In the rows, zero is written as 128.
The rows of T fall into 3 groups, and each row is roughly a mix of its group's hidden directions.
T, 99 rows:
[[134 137 113 111 112 137 184  82 194  99 131 126]
 [149 129 103  77 144  91 145 112 146  74 171 106]
 [ 99 150 132 159 102 103 142 185  93 150 152  83]
 [172 183 109 160 119 125 169 153 139 115 176 130]
 [124 101 117 100 159 172 139  73 133 142 120 187]
 [132 124 147 168 120 198 131 131 120 177 109 167]
 [ 89  79 125 149 118  85 106 166  80 120 143 105]
 [138  75 116 171 130 190 160 109 129 158 143 141]
 [102 125 120 138 148 121 111 170  53 152 171 126]
 [104  62 107 135 128 100 172 161  86 134 120 146]
 [102 102 116  89 168 109  96  95  89 128 177 148]
 [151 200 141 136 132 135  77  95 163 117 146 129]
 [106 200 114 155 113 125 134 174 120 122  92  95]
 [166 117 138 114 113 145 147  85 201 103 102 142]
 [ 97 145 132 125 143  99  93 172  59 146 156 125]
 [128  95 109 122 108 118 217 152 141 124 106 114]
 [145  83 115 159 141 197 156 111 119 154 148 157]
 [130 171 110  87 130  70 137 151 131  79 138  96]
 [161 149 168 151 118  80  59 128 142 139 138 114]
 [144  89 107 143 153 193 153 110 109 149 169 153]
 [110  56 110 134 129 108 169 160  84 137 129 147]
 [118 169 146  97 135  79  80 168  92 115 112 145]
 [133 186 119 151 102 140 155 189 130 109 104  93]
 [125 177 105 168 135  99 116 173 109 130  76 100]
 [135  58 128 111 147 125 147  79 129 159 166 153]
 [ 81 108 103 100 166 118 125 124  66 149 167 122]
 [115  85 131  77 150 102 104  67 142 112 138 154]
 [ 98 159 122  96 141  58  89 131 119 102 102 106]
 [156  88 107 150 133 188 178 110 137 136 165 137]
 [ 93  65 117 145 120  95 132 169  78 115 143 126]
 [134 154 137  94 163 187 100  95 131 164  88 129]
 [142  92 121 168 111 185 178 109 152 151 152 118]
 [124 180 125  75 138  73 106 128 140  86 114 114]
 [123  72 136 188 116 163 135 145 101 171 130 143]
 [143 200 116 161 129 106 118 160 133 130  84  94]
 [161 202 131 120 117 147 135 115 180 106 138 102]
 [134 193 142 143 132 119  57 101 151 113 124 139]
 [123 121 149 160 128  77  57 153  96 142 129 108]
 [ 92 140 121 152 114  84 130 182  86 138 147  82]
 [141  97 146 187  93 130 139 166 134 143  72 143]
 [177 168 109 144 122 126 184 135 154 114 180 131]
 [129  90 126 178 124 194 153 124 117 173 138 143]
 [114 100  98  92 137 167 192  98 150 115  98 141]
 [123  47 134 136 143 121 110 123  88 152 148 166]
 [131 117 117  81 131 181 185  93 163 119 113 136]
 [156 144 104 118 129 161 205 152 135 118 105 165]
 [103  64 153 134 129 119  80 108 119 148  83 154]
 [124  58 138  94 125 146 148  90 137 120 166 167]
 [128 134  85 124 156 160 178 125 119 130  72 172]
 [134 173 118 163 103  91 141 187 123 110 122  84]
 [125  80 105 122 112 100 208 149 132 112 111 135]
 [ 97  78 147 118 150 138  65 113  86 156 125 141]
 [112 174 136  76 141  71  87 122 129 100 117 116]
 [145 109 150 159 119  75  86 184  90 135 127 127]
 [141 114 141  78 154 123  82  70 152 109 119 162]
 [138  78 154 152 108 134 134  95 169 164  74 140]
 [ 98 167 147 105 118  60  85 143 125 118 109 100]
 [151  96 124 110 110 120 181  90 185  99 133 156]
 [171 186 115 159 107 110 164 141 169  98 140 135]
 [160 188 112 131 130 155 171 139 138 132 181  98]
 [ 98  96  93 102 125 163 202 143 117 108 116 123]
 [168 135 104  94 132 132 179 118 160  82 173 114]
 [125 177 106  80 157 135 141 103 128 116 188 101]
 [ 85  68 113 132 152 132 110 127  69 142 137 159]
 [142 193 152 151 108 149  83 130 162 120  89 111]
 [103 126 126 170 113 126 145 180  78 161 164  99]
 [148 142 105 130 149 135 150 148  90 129 214 132]
 [139 108 163 149 122 101  74 160  86 145 175 144]
 [115 143 151 123 148 157  65 152  75 167 133 109]
 [117 122 107 108 145  70 119 165  80 101 170 105]
 [105 120 115 100 154  76  98 139  82 116 179 104]
 [141 143 114  90 131 180 185  94 170 120 112 140]
 [150 196 145 129 138 152  70 103 147 123 157 119]
 [126 174 110 165 141 100 104 170 104 136  73 102]
 [147 133 126 146  86  78 170 147 170  87 141 105]
 [118  58 142  90 123 152 143  93 132 124 170 156]
 [ 98  63  99 126 124 106 169  91 144  98 133 154]
 [101 103 137 155 103 109 111 177 106 115  58 139]
 [144  97 146  90 125 169 153  86 150 127 174 171]
 [127 151 137  86 138 104  93  80 171 103  79 135]
 [129 142 143 171 138  86  55 144  95 149 136 134]
 [161 104 120 132 137 201 162  96 146 138 156 157]
 [157 110 130 101 132 144 133  62 192 105 116 139]
 [132 171 101  93 153 130 164  91 141 133 187 104]
 [ 91 133 105 157 100  94 156 172 112  97 150  80]
 [126 105 129 195 106 165 155 164 113 163  99 141]
 [119  98 128 169 112 138 153 168  89 157 185 104]
 [157 169 101 150 134 114 164  95 176 112 103 171]
 [116 162 143  90 123  68  92 113 157  98  93 112]
 [104  69 119 114 121 141 192 148 111 157 103 102]
 [148 149 163 150 137  99  44 119 121 155 135 128]
 [152 182  97 123 135 116 166 150 123  95 188 124]
 [169 159 156 152 131  87  66 106 157 143 115 136]
 [102  57 124 130 117 126 163 170  91 140  94 128]
 [128 183 118 167 132  93  98 166 115 134  86  92]
 [117  99 112 183 129 181 158 145  95 171 144 131]
 [114  48 125 145 123 124 169 146 102 162 110 140]
 [150 101  89 109 136 116 173  96 169  81 149  99]
 [ 90 191 124 118 130 145  99 164 101 120 103  83]]
Here is one row of each group, with its name. Which group are the others in?
[128  87 109 177 124 171 173 143 106 156 166 118] -> W
[125 189 113 166 134 101 105 161 118 133  84  90] -> B
[ 95  55 140 132 134 129  99 137  82 155 102 144] -> V

[149 107 119 120 129 139 136  75 190 104  75 143] -> W
[105  80 101  96 124 101 192 158 108 104 117 126] -> V
[124  92 123 118 160 114  93 115  81 130 189 166] -> V
[124 102 125 101 168 182 120 115  92 160 106 177] -> B
[110  99 136 130  88 100 146 181 113 101 161  76] -> B
[129 120 147 174 119 185 126 146 109 174  98 171] -> W
[105 127 170 174 101 155 101 135 122 184  91 144] -> W
[124 131  96 134 112 115 194  94 180  89 136 140] -> B
[118 178 127 170 113 122  99 191  98 108 104 124] -> V
